In the data rows, 128 means zero.
What is the hidden score of each row? Scores go from 0 to 40, and 20 is about the middle. The score is a weighted sum of the row's numbers plus the product of two more (or one squared), each taken from its middle value.
[157 166  86  86  84 137 120 136  98 157 173 138 111 168 128 160 109  97 116 119 109 146 153 121 133 115 170] -> 12
[114 101 120  77  79 125 117 217  96 158 156 134  95 128 133 119 143  82 159 138 173 112 168 137 134 126 150] -> 18
[ 95 142 156  71  96 140 135 155 110  75 126  66 133 118  83 117 105 122 122 142 167 115  98  98  98 114 122] -> 17
[163 168 175 129  86 140 122 134 127 127 107 112 126 156 141 175  68  88 121 151 147 124 114  89 181 138 116] -> 19
[103 158 158 112 114  90 131  72 120 111 101 104  87 118 102 127 128 119 127  69 131 120 108 111 178 107 135] -> 20
[152  99 105 109 150 141 112 152 139 139 170  79 108 144  87  76 135 112  86 130 119 134 148 159 150 116 165] -> 20
[152 114 102 105 104 148 167 169 154  63 139 153 111  89 113 164 176 110 151  92 101 166 144 106 136 188 156] -> 19
[152 124 183 112 143 148 172 112  53  85 166 101 162 108 202 199  99 165 124 133 110 132 166 190 145 126 172] -> 19
[106 102 151 102 153 120 133 102 112 202 192  95 159 147 178 123 108 171 124 134 157 105 107 116 146 100 191] -> 11
[148 100 151 116 153 109 169  87 148 142 151 135 161 102 151 158 128  46 133 137 122  98 181 143 167 100 130] -> 14
[115 153 194 112  81 111  77 175 134 145 127  88 175 178 103 140 100 101 142 113 119 131 184 117 158 112 178] -> 22
[ 88  72 111 108 127  83 169 128 124 159 157 178 187 190  87 113 144  98 140 106 126 137 110  85 155 149 103] -> 8
[144 138 108 122 121  76 153  96  96 156 146 129 172 121 118  96  99 162 109 100 161 167 135  81 182 190 189] -> 13
[150 137 114 111 166 116  64 107 116 167 148 209 176 155 118 114 118 133 132 125 106 138 114 121  67 152 128] -> 27
[ 90 149 135 123 159 137 154 145 152 159 123 195 120 112 125 181 125 170 146 187 151 140 154  39 109 102 165] -> 13
[154 159 142 116 185 146  98 109 127 131 141  55 138 137 120 144 130 106 106 161 143 127 204 168 129 124 103] -> 28
[ 96 123 115 136 190 147 159 185 129 165 103 160 122 111  72 143  90 107 120 114 122 130  88 160 100 111  81] -> 17
[ 90 116 120  82 129 175 126  84 121  54 126 103 198 109  96 130 114 144 155 174 127  90 148 161  54 153 148] -> 25
[101 140 158 177  77  97 112 132 147 132 171 115 131 143 136 137 130 187 114 124 171 126 111  81 142 130  82] -> 19
[129  87 130 151 135 155 108 166 233 174 137 124 102 172  83 118 104 130 157  90 109 178 126  94 133 147 141] -> 15
[146 121  91 114 121 107  90 167  86 188 159 146 105  99 108  90  80 137 133 134 126 111  77  92  61 115 143] -> 21
[150 113 151 130 114 163 105  93 136 101 112 156  95 156 137 175 206 158 162 141 121 127  54 104 121  98  81] -> 19
[163 121 134 147 137 125 136  96 138  97  68  77 151 105 119  90 115 116 111 105 171 159 128  93 168  96 137] -> 22
[135 150  86 129 135 148 100 106 129  77  97 143 112 114 165 160 150 128  97 104 164  56 147  66 155 213 132] -> 25
[ 86  73 110 121 139  70 167 125 117 150 164 179 183 195  98 115 145  97 143 106 129 142 107  85 153 147 113] -> 10
[ 97  97  97 128 100 146 133  89 150 150 102 117 131 129 145  53 128  99 128 174 135 150 141 115 125 157 145] -> 9
[ 91 133 167  74  98 148 143 157 103  80 128  69 145 109  77 110 101 121 118 146 157 107  88  96  88 105 141] -> 15
[ 79 116  49 116 125 106  69 121 155 113 104  77 101  95 121 107 138 107 178 135 174 108 114 102 156 133 124] -> 26
[114 154 146 119 124  95 133  70 118 117 114 106  86 110 100 132 113 114 120  74 145 113 115 115 175 108 127] -> 21
[151 165 130  95  90  95 122  97 133 202  99 161 121  94 127 114 132 111 147 108 112 169  96 167  92  94 173] -> 26
[182 130 123 156 153 121 130 130 150 122 113 119  98 152 144  80 110 141 128 212 120 198 173 142  82 127 139] -> 22
[ 50 133 107 107 125 134 102  87  78 143 116  73 128 142 155 107 164 122 103  93 114 166  96 173 115  83  74] -> 25
[102 171 166  81 130 153 121 147  96 140 121 154 121 161 146 134 185 158 127 158 134 145 116 119 188 168 124] -> 7
[119 121 162  66 194 165 145 103  88 109 141 147 110 126 137 159 129 127 156 167  85 173 162 174  77 133 164] -> 17
[106 163 154 121 116  86 137  71 107 108 105 110  88 109  91 131 123 121 124  73 133 119 109 125 184 115 132] -> 22
[137 115 135 153 151 164 134 142 150 105  69 157 128 166 141 178 147 125 161  87 140 132  99  94 148 106 123] -> 15
[139 125  97 109 134 108  80 167  80 198 163 142 112 103 112  81  81 131 139 151 120 117  77  88  62 114 147] -> 21
[137 142 104 117 111  97 137 159 173 128 105 165  71 167 110 117 177 150  90 101 109 124 147 153 121 137 110] -> 19
[193 133 163 143 175 142 147  59 113 108  50 135 163 153 137 133 195 160 108  58 128 140 142 114 120 161  82] -> 25
[114 125 166  66 187 172 148 116  94 108 142 144 112 139 142 160 124 122 161 170  80 172 162 174  75 134 161] -> 17
[161 163 125 134  79 122 140 146 180 137 115 122 125  72 161 134 140  93 140 114 147  66 142 122 110 126 143] -> 20
[121 180 129 117 124 176 177 153  98 114  99 181 149 107  85 171  65 112  88 121 152 153 110 137 120 104 102] -> 24
[137 177 115 134 161 114  76 143 117 127 197 154 126 128 156 109  78 136 150 109 159 155 147 126 158 168  81] -> 16
[ 63 128 106 111 125 139 104  99  73 138 112  68 126 143 164 103 163 124  91 101 116 166  88 175 109  92  84] -> 25
[110 166 156 156 127 120 179 119 123 105 150 155 139  94  75 175 158  82 103 104 138 114 128  64 136 164 113] -> 11
[156 141 114 118 161 101  70 102 121 169 159 202 172 153 106 102 123 118 152 120 114 134 116 130  69 156 125] -> 28
[147 166  89  97  79 138 119 145  95 158 181 126 106 163 117 165 118  94 119 120 112 147 159 135 135 121 152] -> 12
[142 139 148 101 131 155 163 145 144 136 168  81 135 148 119 147  88  89 154 130 140 111 186  97 126 129 179] -> 14
[133 177 127 133 116 181 186 156 103 122 101 192 134 100  94 178  72 109  87 117 153 153 110 137 118 100 107] -> 21
[114 106  95 142 112 126 111 144 198 129  94 157 168 139 153 113 101  93 123 118 110 148 124 127 128 136 197] -> 24
[150 165 137  99 110 164 148 114 137  87 111 119 105 126  91 173 121 159 118 146  95 135 102 158 121 131  85] -> 21
[129 194 128  76 171 142 121  84 147 123 106  50 123 109 109 124 132 154 122 108  72 119 149 195 155 127 147] -> 22
[106 105 113 123 124  90 120 105  52  55 135 182 112 184  71  79 138  74 126 145 101  96 178 119 134  96 159] -> 20
[ 59  94 187 173  88  95 136 156 146 125 111  67 133 101 116 161 125 180 160 166 117 146 138 117 122  49 150] -> 14
[157 111 156 135 142 116 115 207 161 190 125  94 128  74  89 146 163 205 159 109 155 132  83 159 128 139 107] -> 18
[140  43  62 194 141  67 102 146 124 137 148  50 168 142 185 161 156 101 133 141 217 115 190 142 136 155 149] -> 23
[131  86 125 155 138 159 101 161 222 171 126 124 104 169  73 130 109 136 172  99 107 189 133  84 139 138 133] -> 18
[146 159 134  98  81  91 122  91 122 202  99 162 114  97 136 112 138 118 147 111 101 162  92 168  90  91 167] -> 24
[132 118 132 146 152 162 143 153 149 105  70 166 130 167 135 176 146 118 149  84 127 141  96 103 156 110 126] -> 15
[134  84 123 132 111 104 128 137 137 160 153 168 121 103 102 167  92  93 156 116 162  99 102 163 134 153 111] -> 16
[ 93 128 167 137  86  98 149 145 110 108 146 135 112 158  97 111 136  63  73  89 107 109 167 103  78 120 133] -> 14
[147  90 175 170 122 175 122  83 115 126 122 111  69 114 148  80  85 165 141 177 151 172  79  77 127 122  60] -> 19
[ 34  89 158 117 110 122 160 160 104  76 153 117 145 156 153 169 136 105 173 153 170 147  61 100 145 108 157] -> 1
[ 76 133 114 127 137 129 113 117 181 116  81 142 113 102  82 113  64 126 121 133 114 188 128 151 113 127  87] -> 34
[134  83 124 135 109 109 130 127 149 160 164 164 125 103 102 159 101  90 154 118 168 100 109 164 131 156 112] -> 16
[130 161 111 130 105 103 153 155 110 139 118 132  98  94 117 172 134 204 118 150 108  71 121 119 164 120 158] -> 29
[118 107  92 147 114 133 108 140 190 133 100 154 155 144 154 107 100  93 125 121 112 152 124 134 122 133 195] -> 24
[ 88 125 117  85 126 182 120  85 126  62 132 107 212 114  97 131 114 142 156 177 137  95 150 156  47 150 146] -> 25
[136 143 136 102 127 101 166 101 156  84  99 159 101  81  96 111 140 144  62  98 162  96 141 120 154 108 141] -> 23
[146 168  99 171  79 160 177  99 190 124 136 183  95 119 133 115 145 119 117  80 113 126 171 129 121 158  92] -> 25
[133  85 130 150 141 153 109 167 221 171 140 127 104 178  80 126 113 137 158  94 100 193 132  87 134 145 137] -> 16
[134  82  92 122 119 143 126 166 190  75 103 143 159 123 108 165 119 104 110  97  91 168 157 114  98 107 129] -> 18
[133 138 103  75 111 128 127  76 134 152 162 150 230  98  89 157  71 124 119 142 114 194  86 111 154 115  58] -> 11
[157 130 142 209 157 148 166 102  87 170 149 163 104 111 127 131 153 102  98 192 110  89 166 158 103 127 151] -> 4
[ 81 117 137 124 214 102 111 161 147 103 112 140  95 180 136 119  88 111 104  85  77 103  98  88 120 124 177] -> 14
[144 123 175 121 134 155 171 116  50  83 166 106 159  83 197 197  98 157 126 134 116 134 154 201 146 133 176] -> 18
[202  88 141 103 139 127 136 100 133  56 177 161 174 126 133  68 171 109 131 135 187 114 112 113 136  65 110] -> 21
[ 63 134 106 103 120 140 100  92  74 138 116  80 122 150 153 106 157 119  98  97 113 168  94 168 102  91  79] -> 26
[161 169 131 143  77 117 150 135 176 130 116 119 125  71 156 125 133  95 134 115 146  66 136 131  99 114 139] -> 18
[150 143 115 110 152 108  73 104 115 175 149 201 168 152 117  98 124 124 130 120 107 122 114 123  67 149 134] -> 27
[147 116 129 130 135 121  94 165  86 119 128 141 136 143 125 120 124 166 100 106 131 122 116 117 163 165 141] -> 24
[147 131 175 121 143 146 168 118  49  81 158 110 162 102 194 201  92 162 132 128 118 127 155 194 159 131 179] -> 17
[158 149  87 192 123 103 128  38 125 107 156 132 146 194 210 132  71 115 104 153  89 139 110  49 124 242 140] -> 13
[154 131 153 213 163 151 155 101 101 168 150 160 124 109 123 132 150 102  96 197 114  98 168 155 116 118 150] -> 7
[118 126 120 150 166 169  90 140 139 171 109  97 145 170 172 137 128 181  67  91 166 187 147 117 126 137 191] -> 19
[133 140 101 124 110  86 136 151 170 122 115 168  87 162 107 128 168 156  91  97 100 134 144 148 122 139 110] -> 19
[146 158 128 101 142  96 166 100 158  73 105 154  94  85  97 111 138 143  65  99 166  94 139 121 158 107 135] -> 26
[ 85 121 139 127 105 176 184 169 127 100 156 123 154 118 126 113 201 143 206 173 135  79 125 169  81  80 166] -> 14
[143 133  97 111 176 116 124 171 148  76 139  97 130 112 109 115 146 171  99 160 112 135 148 126 109 120 164] -> 23
[108  89  87 146 153 136 124 132 122 126  89 105 142 123 145  63 118  96 123  72 157 125 113 115 125 154 101] -> 23
[118 181 101  86 167 156 161 105 176 155 104 130 114 160 137 188 113 153 181 122 118 133 129 140 168  64 107] -> 8
[146 155 125  93 135  93 171 100 154  72 101 140  98  80 100 122 140 143  62  90 172  91 144 120 149 108 136] -> 26
[155 157 125 136  80 118 139 139 182 127 118 117 122  81 165 129 133 101 139 111 143  75 153 127 112 112 138] -> 20
[113 151 200 116  76 111  69 175 144 147 134  87 165 179 103 129  94 105 134 113 126 123 183 110 156 111 184] -> 21
[132  83 128 150 139 148 102 164 225 174 132 124 113 168  76 120 117 145 172 100 104 196 126  91 132 144 143] -> 16
[105 138 163 131  91 103 144 145 117 112 147 134 105 154 101 116 135  75  76  82 117  99 182  97  82 113 125] -> 15
[168 157 118 155 102  88  80 105 148 157 103 107 104 106 117 151 188 119 166  72  98 134  91 191 187 151 156] -> 22
[144 126 176 126 144 157 179 116  56  83 160 109 156 106 189 196  96 155 128 133 112 133 162 190 152 128 163] -> 18
[161  61 147 120 103 156  84 144 105  91 123  77 146 140  89 117 144 118  90 106 164 155 124 153 147 117 111] -> 18
[147 123 182 128 130 154 177 114  63  90 165 108 158 106 197 201  97 153 123 135 118 133 155 190 155 128 175] -> 16
[111 179  89  88 170 157 164 105 172 158 118 131 111 153 142 197 113 151 176 123 119 139 132 140 167  67 106] -> 11
[156 137 118 110 155 106  73 102 108 167 151 202 174 154 120 102 126 126 138 127 114 129 108 121  71 159 126] -> 26
[104  83 132  92 147 106 141  91 124 158 121 153 143  88  88 109 140 119 193 156  81 107 138  97 153 138 105] -> 18
[143 126 103  68 112 122 138  85 123 141 153 143 228  98  95 160  78 113 118 143 114 192  84 114 158 117  61] -> 10
[144 127 178 130 138 151 178 109  56  88 159 109 153 103 188 192 101 162 134 125 118 127 158 185 150 118 169] -> 19
[113 125 120 155 163 149  87 140 133 171 108  86 149 166 181 133 122 179  73  86 164 194 144 110 118 131 194] -> 21
[ 90 125  95 212 125 129 181 159 109 120 108 142 170 118 132 106 119 128 101 121 175 133 138 147 137  89 113] -> 22
[ 75 119  49 111 115 110  79 128 159 109 100  75 103  92 133 108 130 101 181 142 169 114 107  97 144 126 123] -> 23
[155 133 148 204 163 149 145  99  94 165 141 161 109 117 117 138 147  88  96 192 106  92 169 158 108 125 154] -> 10
[142  40  59 190 149  62 103 142 122 131 149  58 159 138 183 164 164 102 123 134 227 111 194 147 138 154 140] -> 24
[122 211 136 183 131  95 133 117  96 102 115 126 105  55 103 141 139  91 148 187  92 117 119 177 168 125  92] -> 33
[138  85 121 133 110 107 123 132 147 149 147 172 124  99 114 163 101  93 150 108 160 100 113 154 132 149 106] -> 18
[116 161 120 120 110 135 114 148 119 122 148 186  72 151 119  97 161 169 112  97  86 144 140 184 120 121 159] -> 25
[148 142 117 106 154 115  74 108 118 168 162 208 175 149 115 111 120 129 135 122 118 127 116 135  64 154 127] -> 25
[ 88 115  46 120 120 118  73 131 156 111  95  84 100  93 128 114 143 104 183 136 161 114 105  93 159 135 124] -> 25
[110  96 136 126  90  89 168 106 158 133 141 132 153 106 105 103  84 132 154 146 153  91 133 150 144 125 122] -> 17
[120 179 101  77 165 157 157  93 178 149 116 129 110 165 143 193 105 148 183 120 125 143 138 140 177  69 111] -> 10
[107  83 127 124  90  84 169 102 161 129 142 129 159 109 110 107  87 132 151 149 152  89 120 130 144 120 126] -> 16
[153 114 119 115 115 145 161 175 152  68 139 143 107  86 116 170 174 108 153  98  95 163 141 105 125 183 149] -> 18
[177 152  66 160 149  89 131 182 119  97 109 160 116 166 137 102 157 171  95 137 109  86 158 156  68 154 114] -> 33
[133 115 124 152 149 156 140 155 144 102  68 169 134 170 139 174 156 115 156  82 129 139  97  97 164 110 127] -> 17
[122 147  80 154  90 189 101 143 127 128 140 112 104  36 153 157  68 124  92 147  92  78 154 131 127 137 134] -> 27
[125 137  78 151  83 194  91 133 120 114 131 113  91  46 149 148  70 123  92 152  99  77 169 125 129 135 129] -> 28
[130  88 128 134 106 104 126 133 136 159 156 174 125  93 102 149  97  95 158 116 157  99 104 160 133 159 112] -> 17
[147 152 110 114 168 113  75  99 119 165 158 203 176 147 126 107 129 134 149 127 109 130 109 125  72 158 128] -> 26
[125 114  83 131 160  98 123  30 165 121 178 114 168 163 107  84 137 109  87  95 130 150 107  81  88 136  95] -> 18
[125 177  95 132 130 151  95 143 115 168 130 111 187  23 110  82 144 193  93 133 157  97 116 122 123 113  98] -> 30
[111 177 164  74 111 159 118 151  88 135 115 146 139 159 152 130 171 155 140 154 131 134 110 124 194 168 118] -> 13
[137 117 126 126 139 119 103 159  90 120 129 153 148 147 127 131 126 167 113 105 139 118 120 113 164 166 147] -> 24
[127  73 143 174 105 162 194 176  97  88  91 119 137 160 157  72  64 140  32 116 159 155 166  50 103 151 129] -> 5
[149 118 175 127 137 151 176 110  49  80 153 109 160 102 195 204  96 162 123 130 112 129 153 200 143 127 169] -> 18
[118 175 153 139 165  97 198 108 123 159 145  81 107 109 180 114 109 146 153 174 119 150 136 134 110 212 127] -> 17
[ 63 126 112  99 125 153 112  86  79 143 103  80 126 140 161 112 163 129  87  88 112 166  90 168 107  86  77] -> 23
[141 197 126  73 163 136 124  91 145 128 100  45 133 112 113 124 136 157 125 118  81 122 138 195 160 130 144] -> 22
[ 94  90  94 128 103 150 133  94 152 147  96 122 131 135 152  63 129  99 130 173 140 155 150 123 129 148 161] -> 9
[109 172 144 131 166  87 199 104 131 154 138  70 113 113 176 111  96 145 151 189 116 146 135 139 114 228 130] -> 21
[155 174 140 173 130  93 114 165 167 142 140 146 197  96  65  59 103  99  81 138  59 173 143 114 115 152 124] -> 27
[188 110 124 123 142 162 146 166 135 123  75 137 134 165 142 105 135 143 118 191 108 113 142 170 128  61  98] -> 26
[ 75 131 124 130 143 132 108 125 184 119  86 139 115  93  82 113  62 127 120 138 118 189 126 148 125 124  87] -> 31
[143 128 172 125 135 159 180 109  61  85 167  99 156 103 192 201  99 160 122 131 119 135 165 195 151 138 168] -> 20
[104 158 165 182  86  93 110 139 148 128 174 104 131 147 132 133 125 188 122 122 170 118 108  82 153 128  81] -> 17
[133  77  96 120 121 141 122 162 186  83 111 147 142 117 107 164 121 108 103  96  96 170 152 113  89 111 131] -> 17
[143 175 131 128 122 177 186 153  98 120  99 194 142 114  92 193  69 111  85 119 158 161 111 129 109 102  99] -> 22
[ 86 109  56 112 121 117  84 131 155 104  90  83 100  96 129 105 140 105 185 142 171 126 110  94 160 137 134] -> 25
[142 137  94 109 173 117 125 165 153  74 134 101 118 111  98 116 142 175  96 165 100 143 144 134 123 113 163] -> 23
[158 147  78  97 128 147 183 129 148 159 153 120  74 127 123 115 150 107 130 114 170 183  90 131  39 141  88] -> 16
[140 120 137 145 152 172 143 160 154 108  75 167 132 161 141 181 142 118 150  80 121 138  92  94 163 112 125] -> 13
[112 173 159 138 174  92 203 107 128 148 150  75 110 110 182 111 103 144 146 180 122 146 145 130 117 223 131] -> 17
[170 114 142 152 125 118 131 105 141 101  62  84 147 112 100  81 129 113 120 112 153 157 139  97 166  99 139] -> 25
[ 87  80 115 122 138  73 168 122 115 160 155 185 185 197  93 114 133  95 143 109 120 136 116  77 148 146 101] -> 11
[184 100 122 111 140 154 141 174 120 121  69 128 136 169 142 116 147 147 119 192 104 109 140 163 131  71 103] -> 24
[127  70  99 123 130 151 157 150 141  74 180 165 110 110 132  86  91 140 122 150 105 100 123 100 158  85 162] -> 33
[116 176 161 150 174  88 195  98 129 152 138  76 111 110 174 113 104 146 161 187 129 154 136 143 110 220 130] -> 22
[140 155 126 105 140  97 174 103 164  78 100 154 100  90 108 114 143 145  55 104 161  88 146 118 157 112 141] -> 24
[115 130 119 150 166 151  85 132 130 164 108 101 159 162 174 140 120 181  69  94 165 192 145 111 122 135 198] -> 21
[108 106 127  81  78 126 113 206  94 157 153 137 107 130 132 124 136  79 160 143 171 105 164 144 134 132 141] -> 17
[196 101 135 112 137 139 130 103 129  59 164 164 175 129 131  58 170  99 132 141 178 116 101 116 139  66 108] -> 18
[112 116 169  73 189 165 143 107 103 109 137 148 117 124 143 163 121 126 171 165  86 168 153 172  75 131 165] -> 18
[160 175 134 178 132 105 117 170 167 136 143 140 202  92  76  55 101 102  89 141  57 177 147 108 114 157 116] -> 23
[140 112 135 133 138 111  95 163  84 113 119 149 147 144 119 123 133 164  98 106 132 112 132 116 174 160 136] -> 24
[132 181 130 130 127 176 188 163 104 116  98 186 134 109  82 183  76 107  85 123 152 168 105 129 122  93 102] -> 22
[117 153 125 118 116 131 101 141 115 128 146 184  77 135 124  99 165 175 113  99  95 146 136 185 120 125 161] -> 24
[165 150 111 163 108 102  84 109 140 166 107 106  95 107 116 149 181 120 160  68  89 140  94 188 188 161 160] -> 23
[174 149 114  84  95 196 113 142 142 122 147 106 118 135 148 161 103  86 183 148 108 100 144  97  61 108 118] -> 20
[155 167  85  98  85 133 114 138  96 160 169 128 107 161 125 155 115 100 117 118 116 145 158 117 126 125 160] -> 13
[113 104 148 104 156 121 126  90 115 201 191  91 162 160 182 133 110 166 112 128 162 102 107 111 155  96 180] -> 12
[128 159 126 100  89 173 132 138 101 104  96  99 106 125 130 123 157  77  95 117  95  92 152  99 106 132 165] -> 13
[146 169 132 100  82  89 121  93 135 202  97 151 123  99 126 105 127 117 150 112 109 165  94 178  97  93 169] -> 28
[114 106  86 141  96 135 117 137 187 128  93 152 167 126 166 108 100  94 124 125 116 145 127 123 129 137 190] -> 22
[ 74 111 141 191 161 171 112 138 122 132  85 156 148 142 113 102  91 149 104  93 140  30 139 109 178 193 120] -> 30
[152 106 117 111 106 152 160 177 152  67 137 147 108  84 112 159 177 110 159 103  97 160 146 101 137 183 154] -> 19
[131 158 168 125  59 137 111 130 132 139  87 119 109 153 127 181 107 106 120 168 192 139  61 121 141 113  84] -> 27
[127 147  72 159  90 197 100 138 135 116 136 119  96  48 143 159  69 123  94 155  87  75 161 124 127 139 112] -> 29
[151 100 174 163 115 170 129  83 112 123 131 114  74 109 159  83  88 174 145 175 155 168  86  85 125 128  63] -> 21
[140 152 128 109 133  83 168  96 153  66 104 146  97  83  97 112 143 151  70  94 168  99 140 123 161 104 130] -> 27
[100 127 148 146 107 153 118  75 136 148 161 158 181 169 127 138 203 119 114 141 140 146  99 138 144 138  95] -> 1
[136 168 101 129 126 145  99 133 119 165 138 108 177  13 110  85 147 192  81 131 139  95 102 124 121 110  98] -> 29
[107  93 152 107 158 117 130  93 111 198 183  88 159 160 189 125 110 166 124 128 158 102  95 115 152  99 175] -> 9
[ 88 105 121 111 119 145 214 122 147 142 113 108 129 169  78 120 153 146 165 120  96 120 155 167 126 180 134] -> 17
[113  93 144 112 154 116 128  87 108 204 184  93 157 159 185 114 105 171 121 133 150 105 101 115 152 102 179] -> 13
[ 87 129 112 123 182 149 158 190 131 167 108 156 111 110  70 141  94 117 118 118 108 124  89 160  94 122  75] -> 19
[154 140  85 197 117  98 131  27 144 106 154 121 150 198 204 112  69 115 102 150  91 138 107  55 125 253 141] -> 14
[109 169  84 124 105 105 131 180 149 135 141 103 132  92 102 139 157 116 142 104  95  62 135  97 167 144 131] -> 25
[162 128 135 152 127 126 139 103 132  97  68  75 157 111 112  91 127 116 119 107 170 166 138  98 169  95 127] -> 24
[131 171 123  99  93 168 144 133 103 101 110 103 107 126 128 113 162  78  93 117  92  82 153 101 105 130 169] -> 14
[120 143  55  83  97 108 150 131  40 120  89 110 103 145  87 187 131  57 144 152 153 142 146 143 108 110 123] -> 27
[ 62 143 160 169  95 137 127 106 132 132  91 146 148 107 144 103 170 174 125  97 160 126 106 122 127 114 102] -> 22
[ 96 143 163 179  82 108 113 134 152 128 177 112 125 154 148 133 127 186 115 124 160 119 105  88 139 124  69] -> 19
[168 153 113 165 102  94  79 102 148 163 107 109 106 109 110 149 187 119 162  63  98 143 104 188 186 157 153] -> 24
[122 110 120 136 135 111  85 107 143 158 131 126 152 117 135 145 165 124 142 167  99 130  97 144 105  76 109] -> 20
[138 180 118 124 158 119  79 147 109 127 203 149 134 129 163  96  73 131 146 102 150 152 145 127 158 175  89] -> 14
[124 129  61  86  98 103 138 124  43 125  94 110 108 142  87 189 125  60 137 159 158 149 143 140 118 114 126] -> 23
[156 114 146 133 108 156 101  94 138  97 104 149 100 149 137 176 211 165 161 144 115 127  63 102 123  97  75] -> 21
[149 170  94 168  76 159 171 114 168 113 135 181  97 124 126 110 145 122 113  83 119 139 169 129 116 154  97] -> 24
[192 111 125 128 140 148 135 168 136 121  66 128 128 167 145 109 141 155 121 192 103 115 143 164 126  67  96] -> 27
[ 95 158 159 125 197 173 129 115 109 130 160 128 107  57 134 143 185 130 164 197  83 135  65 147 159 111 152] -> 8
[122 119 190 144 143 142  96 122 137 136 170 150 121  97 135  96 132 152 185 172  93 126  70 141 171 140 140] -> 8
[108 160 119 104 120 133 103 140 119 121 160 180  76 143 115  94 173 174 103  97  84 153 148 185 105 116 155] -> 23
[126 116 192 138 141 147  90 120 133 133 173 158 106  99 144  90 124 160 183 167  96 124  70 148 169 143 131] -> 10
[ 89  94 101 122 105 152 140  86 152 153 103 123 123 134 161  67 129  99 133 172 141 157 153 113 131 149 159] -> 6
[132  86 129 149 139 158 103 161 226 171 133 129 102 178  74 129 113 137 163  96 106 188 130  97 135 141 137] -> 17
[ 89 114 143 120 203  93 119 157 138 113 108 135  95 183 121 132  92 121 112  83  70  99  97  88 132 122 176] -> 14
[171 137 109  81  96 193 109 143 133 118 146  98 119 133 142 162  94  85 176 149 111 102 135  93  62 113 114] -> 20
[147 149 135 102 129  95 171 100 158  68 100 149 102  77  86 118 147 143  76  97 160  94 145 120 149 112 134] -> 25
[149 136 152 213 166 148 155 100  84 170 146 162 120 107 130 141 152 102  96 197 114  95 167 155 104 124 144] -> 9
[157 151 137 128 178 155 109 112 134 139 135  45 136 133 118 136 130 102 110 163 137 108 202 163 137 128 108] -> 26
[122  93  81 148 127 105  47 160 120 161 126 145 141 160 131 125 114 116 131 106 171 125 119 112 127 166  81] -> 28
[109 162 150 114 119  92 134  65 118 118 111 109  89 113  95 126 124 114 124  76 148 121 102 108 175 108 131] -> 20
[109 176 160  83 124 155 124 143  98 150 118 153 135 167 157 126 177 158 143 154 138 136 110 127 192 163 131] -> 13
[136 148 124 148 104 121 100 133 172  97  92  80 156 125  62  85 193 175 150 119 144  56 103 158 167 143 116] -> 27
[125  81  92 123 114 145 119 164 191  76 112 152 156 119 109 168 125 112  97  93  95 171 155 115  94 109 130] -> 16
